In the data rows, 128 means zero.
Some points:
Array([122, 139, 125, 176, 162, 113, 126, 140, 110, 126, 137, 127, 117, 119, 153, 199, 131, 113,  99, 104, 130,  95,
       100, 119, 128, 201, 123, 134, 100, 133, 133,  99, 125, 167])
Array([124, 113, 134, 159, 171, 175, 122, 132, 117, 140, 112, 145, 123, 234, 103, 142, 113, 106,  83, 134, 182, 153,
       101, 104, 125, 137, 121, 143, 120, 123, 170, 139, 119, 106])
Array([128, 120, 125, 165, 163, 132, 124, 146, 115, 136, 123, 159, 120, 124, 129, 121, 129, 116, 106, 114, 127, 115,
       105, 119, 121, 123, 124, 133, 121, 130, 121, 133, 133, 182])
Array([124, 130, 142,  99,  98,  93, 180, 202, 166, 106,  84, 151,  46, 145,  87, 158, 129, 219,  87,  76, 157,  97,
       200, 173, 130, 147, 105, 163, 121, 221, 121, 107, 135, 114])
Array([116, 112, 161, 109, 116, 121, 110, 116, 118, 138, 109, 178, 133, 153, 125, 111, 138, 112,  99,  97, 138, 123,
       108, 116, 133, 225, 124, 128, 103, 125, 150,  88, 134, 211])
Array([113, 126, 139, 121, 114, 107, 127, 171, 172, 120, 121, 118, 124, 226, 145, 124, 127, 104,  75, 133, 110,  99,
        93, 119, 135, 129, 119, 130, 115, 141, 111, 104, 109,  96])
Array([133, 137, 114, 117,  99, 132, 121, 169, 161, 146, 128, 140, 114, 116, 116, 123, 169, 167, 113, 109, 113, 136,
       106, 115, 130, 226, 122, 135, 132, 103, 128, 105, 196, 113])
Array([185, 144, 129, 104, 116, 120, 117, 129, 133, 117, 142, 141, 100, 111, 118, 121, 117, 103,  90, 119, 134,  93,
       119, 152, 119, 127, 115, 131, 120, 108, 184, 165, 116, 111])
Array([120, 115, 125, 128, 100, 119, 174, 129, 109, 125, 114, 112, 115, 129, 130, 108, 116, 145, 102, 140, 169, 136,
       113, 128, 130, 131, 113, 138, 126, 112, 106, 108, 115, 110])
Array([101, 134, 118, 116,  64, 112,  79, 146,  75, 119,  80, 219, 153, 170,  82, 138, 133,  84,  48,  81, 144,  67,
        65,  85, 121, 139,  81, 119, 148, 170, 131, 112, 135,  95])
Array([195, 120, 134, 120, 110, 138, 134, 126, 110, 127, 117, 141, 122, 140, 196, 209, 154, 115,  98, 125, 116,  99,
       105, 124, 113, 236, 149, 184, 156, 171, 111, 108, 119, 108])
Array([167, 165, 255, 102,  83, 122, 123, 154,  90, 131, 101, 178,  81, 121,  71, 128, 130,  75, 162, 190, 201,  72,
        74, 137, 118, 148,  92, 153, 110,  94, 103,  59, 117, 174])
Array([188, 140, 146, 102, 102, 128, 120, 155,  99, 118, 106,  92,  89, 124, 117, 131, 131, 100,  80, 106, 126, 115,
       110, 104, 116, 117, 109, 127, 122, 116, 134, 130, 147, 236])
Array([135, 115, 129, 121,  72,  89, 220, 168, 131, 144, 116, 122,  83, 137,  86, 132, 223, 142,  69, 124, 210, 161,
        88, 113, 139, 140, 110, 150, 119,  89, 203, 123, 120, 119])
Array([167, 107, 127, 116,  95, 124, 118, 150, 102, 170, 176, 119,  95, 125, 114, 124, 130,  99,  85, 105, 144,  91,
       145, 126,  96, 140, 107, 151, 164, 178, 130, 122, 138, 120])
Array([150, 101, 132, 114,  93, 118, 113, 129, 110, 195, 156, 145,  76, 129, 101, 138, 134,  98,  87, 116, 132, 102,
       180, 100, 112, 140, 123, 107, 110, 153, 117, 116, 125, 114])
Array([244, 156, 161,  96,  84, 126, 102, 157,  89, 122, 126, 172, 156, 242,  86, 128, 141, 103,  52,  84, 141, 111,
       166, 182, 143, 143, 113, 138,  99,  88, 119,  91, 214, 103])
Array([111, 123, 240, 113, 122, 134, 128, 146, 111, 158, 161, 123, 107, 131, 125, 121, 132,  99,  94, 103, 164, 176,
        96, 117, 114, 128, 127, 153, 160, 189, 134, 104, 143, 106])
Array([165, 164, 157, 117, 117, 130, 127, 129, 127, 128,  86, 119, 117, 122, 121, 124, 142, 103, 104, 128, 150, 159,
       119, 112, 128, 131, 153, 176, 139, 151, 119, 135, 130, 113])
Array([101, 120, 127, 113,  92, 129, 117, 138,  98,  98, 119, 164, 155, 157, 136, 118, 140, 106, 111, 112, 140, 122,
       166, 154, 129, 137, 123, 150, 154, 167, 124, 126, 124, 114])
Array([118, 101, 107, 106,  90, 122, 102, 138,  94, 110, 111, 111,  98, 120,  91, 152, 128, 101, 171, 152, 158, 116,
       107, 121, 127, 134, 112, 129, 126, 119, 127, 129, 196, 122])
Array([181, 137, 132, 115, 114, 122, 121, 136, 119, 120, 101, 116, 103, 122, 119, 115, 133, 101, 107, 118, 122, 157,
       108, 116, 125, 133, 116, 116, 117, 125, 116, 113, 126, 107])
Array([138, 115, 144, 107,  76, 127,  91, 211, 241, 108,  98, 114,  64, 121,  88, 128, 255,  63,  68,  65, 122,  98,
        73, 107, 113, 139, 101, 120, 135, 177, 122,  83, 138,  99])
Array([115, 119, 130, 103,  83, 137, 119, 202, 206, 148, 116, 128,  83, 184, 215, 212, 124,  97, 121, 190, 221,  70,
       102, 106, 141, 129, 117, 157, 109, 108, 129, 120, 237, 113])
Array([106, 131, 115, 104,  58, 127,  89, 152,  87, 139, 133, 125,  49, 134,  84, 120, 121,  74,  57,  66, 141, 125,
        73, 104,  88, 138, 224, 255,  89, 121, 115,  91, 144, 110])
Array([142, 112, 131, 106, 103, 113, 112, 154, 102, 135, 104, 129,  88, 131, 106, 132, 131, 153,  83, 104, 136,  77,
        95, 126, 154, 132, 255, 135, 130,  89, 127, 105, 126, 110])
Array([167, 164, 154, 125, 116, 139, 130, 133, 129, 172, 142, 137, 109, 123, 121, 128, 133, 112, 109, 118, 124, 153,
       100, 119, 117, 131, 132, 118, 133, 166, 128, 124, 135, 113])
Array([118, 116, 117, 115,  94, 135, 119, 151, 175, 133, 125, 125, 117, 215, 129, 128, 132, 110,  96, 100, 133, 119,
       107, 129, 159, 176, 122, 137, 127, 105, 114, 130, 121, 219])
Array([119, 142, 197, 114, 105, 131, 127, 126, 123, 127, 110, 108, 139, 113, 118, 190, 137, 107, 105, 106, 167, 142,
       116, 130, 146, 119, 138, 122, 114, 126, 114, 127, 124, 140])
Array([152, 105, 129, 103, 125, 126, 126, 142, 123, 162, 153, 117, 135, 118, 123, 122, 128, 112, 130,  92, 135, 110,
       121, 109, 173, 131, 116, 132,  92, 107, 109, 119, 120, 103])
Array([199, 151, 173, 137,  83, 134, 129, 149, 101, 143, 121, 143,  76, 236, 162, 158, 150, 103, 204,  88, 124,  91,
        95, 100, 127, 130, 118, 142, 116, 109, 161, 129, 119,  99])
Array([110, 128, 255, 113,  85, 122,  84, 157,  99, 126, 108, 121,  64, 129, 100, 119, 114, 144,  52,  90, 122,  98,
        90, 103, 152, 253,  98, 135, 100,  83, 148, 183, 176,  82])
Array([111, 128, 119,  84, 113, 112, 107,  92, 118, 120, 139, 140,  96, 136, 105, 143, 184, 142, 105, 129, 102, 129,
       121, 117, 134, 126, 112, 139, 131, 105, 103, 121, 164, 126])
Array([136, 141, 113, 106,  94, 127, 227, 141, 117, 113, 118,  92,  84, 130,  97, 129, 126,  72,  97,  89, 136,  94,
        98, 114, 123, 255, 112, 127, 113, 103, 123, 155, 156, 105])
Array([127, 130, 121, 124,  99, 117, 119, 162, 171, 137, 128, 136, 122, 118, 110, 128, 144, 165, 102, 132, 177, 138,
       109, 132, 136, 136, 117, 145, 135,  99, 125, 127, 119, 110])
Array([230,  93, 130, 121,  90, 128, 108, 138, 111, 101,  96, 165,  84, 114, 100, 116, 130,  82,  75,  97, 144,  93,
        89,  94, 232, 146, 142, 210, 140, 178, 137, 114, 139, 113])
Array([124, 108, 143, 109,  87, 118, 255, 132, 106, 146, 111, 191, 120, 135, 113, 124, 133,  76,  69,  87, 115,  90,
        95, 117, 124, 114, 116, 139, 106,  94, 121, 106, 237, 101])
Array([108, 130, 135, 125, 117, 177, 133, 150,  86, 119, 104, 124,  93, 126, 122, 133, 235,  97,  90, 106, 111,  91,
       187, 144, 148, 138, 115, 149,  95, 101, 171, 111, 122, 109])
Array([140, 120, 111, 141, 148, 185, 121, 150,  73, 139, 118, 144,  61, 143,  94, 104, 255, 118,  74, 158, 255, 119,
        85,  96, 131, 175, 106, 142,  99, 101,  98, 103, 129, 100])
Array([124, 131, 121, 113, 106, 111, 116, 123, 121, 118, 139, 125, 102, 121, 126, 112, 122, 100, 105, 115, 123, 112,
       113, 122, 180, 130, 109, 121, 116,  98, 119, 103, 114, 101])
Array([126, 128, 141, 207, 196, 190, 116, 155, 117, 116, 111, 124,  65, 122, 100, 164, 107,  79,  72,  93, 131, 101,
       180, 148, 144, 140, 108, 146, 134,  86, 123,  75, 148, 126])
Array([153, 166, 222, 126,  74, 114, 113, 122, 111, 134, 127, 124,  93, 134, 128, 129, 207, 177,  71,  87, 125,  89,
       139, 112, 136, 117, 114, 152, 123,  91, 111, 113, 134, 172])
Array([170, 137, 153, 150,  77, 137, 105, 122, 128, 115, 137, 125, 106, 114, 105, 124, 113, 149, 107, 148, 191, 138,
       113, 118, 135, 136, 126, 113, 100, 133, 130, 106, 172, 118])
Array([169, 113, 126,  94,  69, 113, 100, 145,  69, 123, 103, 138,  49, 146, 244, 255, 132,  91,  38,  76, 179, 174,
        79, 120, 133, 133,  86, 125, 100,  83, 133,  99, 123, 102])
Array([211, 113, 134, 121, 109, 106, 109, 143, 112, 141, 118, 124, 110, 127, 106, 131, 163, 179,  93, 119, 112, 121,
        97, 111, 112, 132, 104, 140, 110, 103, 120, 115, 130, 109])
Array([121, 117, 135, 129, 126, 182, 125, 134, 110, 132, 125, 140, 107, 123, 115, 141, 203, 122,  98, 113, 112,  98,
       107, 167, 130, 126, 124, 140, 105, 115, 169, 161, 126, 116])
Array([127, 124, 134, 118,  97, 184, 182, 137,  77, 104, 115, 126,  58, 148, 104, 133, 131, 201,  63, 110, 119,  89,
        60, 112, 168, 132, 103, 126, 142, 200, 108,  99, 141, 121])
Array([136, 126, 122, 129, 138, 194, 117, 140, 117, 150, 105, 120,  96, 122, 114, 122, 113, 202,  86,  66, 136,  79,
        73,  99, 115, 125,  94, 145, 105,  89, 140,  90, 133, 104])
Array([141, 165, 160, 111, 117, 124, 118, 124, 128, 127, 131, 137, 111, 114, 126, 115, 123, 109, 110, 140, 176, 125,
       120, 116, 132, 126, 129, 124, 121, 128, 132, 147, 164, 112])
Array([147, 112, 123, 107,  56, 133, 103, 138,  97, 247, 115, 116,  59, 130, 104, 119, 124,  80,  64,  97, 148,  89,
       185, 193, 114, 157,  95, 133, 135, 162, 126, 100, 129, 111])
Array([131, 116, 127, 112,  79, 148, 167, 211, 178, 141, 125, 211, 105, 122,  93, 130, 112,  84,  70,  89, 123, 135,
        94, 110, 132, 133,  99, 146,  99,  75, 108, 115, 108, 160])
Array([121, 145, 124, 112,  92, 115, 107, 156,  86, 232, 166, 118,  73, 137,  91, 140, 140,  87,  76,  93, 133,  95,
        59, 112, 244, 147, 102, 168, 150, 200, 135, 104, 149, 121])
Array([112, 110, 114, 116,  99, 112, 107, 145, 102, 127, 111, 132, 104, 125, 113, 124, 126, 152, 176, 135, 131, 119,
       109, 126, 125, 133, 108, 141, 119, 113, 149, 116, 128, 110])
Array([130, 117, 138, 210, 198, 121, 105, 148, 104, 134, 103, 134,  74, 129, 115, 121, 179,  92,  92,  87, 126, 108,
       123, 165, 130, 128, 112, 146, 115, 111, 110, 147, 210, 111])
These points spread out most along one direction. Take the direction at right angles to it along which they spread out most. Go by this last direction. For each point below, how far along it does it lie, from 0 to 99? 50 is the average, and the first point above lies past it. One standard deviation of the points above along it is 16.
Array([126, 128, 141, 207, 196, 190, 116, 155, 117, 116, 111, 124,  65, 122, 100, 164, 107,  79,  72,  93, 131, 101,
       180, 148, 144, 140, 108, 146, 134,  86, 123,  75, 148, 126]) 83
Array([136, 126, 122, 129, 138, 194, 117, 140, 117, 150, 105, 120,  96, 122, 114, 122, 113, 202,  86,  66, 136,  79,
        73,  99, 115, 125,  94, 145, 105,  89, 140,  90, 133, 104]) 71
Array([244, 156, 161,  96,  84, 126, 102, 157,  89, 122, 126, 172, 156, 242,  86, 128, 141, 103,  52,  84, 141, 111,
       166, 182, 143, 143, 113, 138,  99,  88, 119,  91, 214, 103]) 31
Array([140, 120, 111, 141, 148, 185, 121, 150,  73, 139, 118, 144,  61, 143,  94, 104, 255, 118,  74, 158, 255, 119,
        85,  96, 131, 175, 106, 142,  99, 101,  98, 103, 129, 100]) 67
Array([153, 166, 222, 126,  74, 114, 113, 122, 111, 134, 127, 124,  93, 134, 128, 129, 207, 177,  71,  87, 125,  89,
       139, 112, 136, 117, 114, 152, 123,  91, 111, 113, 134, 172]) 59
Array([142, 112, 131, 106, 103, 113, 112, 154, 102, 135, 104, 129,  88, 131, 106, 132, 131, 153,  83, 104, 136,  77,
        95, 126, 154, 132, 255, 135, 130,  89, 127, 105, 126, 110]) 52
Array([136, 141, 113, 106,  94, 127, 227, 141, 117, 113, 118,  92,  84, 130,  97, 129, 126,  72,  97,  89, 136,  94,
        98, 114, 123, 255, 112, 127, 113, 103, 123, 155, 156, 105]) 49
Array([118, 116, 117, 115,  94, 135, 119, 151, 175, 133, 125, 125, 117, 215, 129, 128, 132, 110,  96, 100, 133, 119,
       107, 129, 159, 176, 122, 137, 127, 105, 114, 130, 121, 219]) 42
Array([127, 130, 121, 124,  99, 117, 119, 162, 171, 137, 128, 136, 122, 118, 110, 128, 144, 165, 102, 132, 177, 138,
       109, 132, 136, 136, 117, 145, 135,  99, 125, 127, 119, 110]) 58
Array([195, 120, 134, 120, 110, 138, 134, 126, 110, 127, 117, 141, 122, 140, 196, 209, 154, 115,  98, 125, 116,  99,
       105, 124, 113, 236, 149, 184, 156, 171, 111, 108, 119, 108]) 28
Array([230,  93, 130, 121,  90, 128, 108, 138, 111, 101,  96, 165,  84, 114, 100, 116, 130,  82,  75,  97, 144,  93,
        89,  94, 232, 146, 142, 210, 140, 178, 137, 114, 139, 113]) 32
Array([167, 107, 127, 116,  95, 124, 118, 150, 102, 170, 176, 119,  95, 125, 114, 124, 130,  99,  85, 105, 144,  91,
       145, 126,  96, 140, 107, 151, 164, 178, 130, 122, 138, 120]) 49
Array([124, 108, 143, 109,  87, 118, 255, 132, 106, 146, 111, 191, 120, 135, 113, 124, 133,  76,  69,  87, 115,  90,
        95, 117, 124, 114, 116, 139, 106,  94, 121, 106, 237, 101]) 44
Array([199, 151, 173, 137,  83, 134, 129, 149, 101, 143, 121, 143,  76, 236, 162, 158, 150, 103, 204,  88, 124,  91,
        95, 100, 127, 130, 118, 142, 116, 109, 161, 129, 119,  99]) 25
Array([101, 120, 127, 113,  92, 129, 117, 138,  98,  98, 119, 164, 155, 157, 136, 118, 140, 106, 111, 112, 140, 122,
       166, 154, 129, 137, 123, 150, 154, 167, 124, 126, 124, 114]) 55
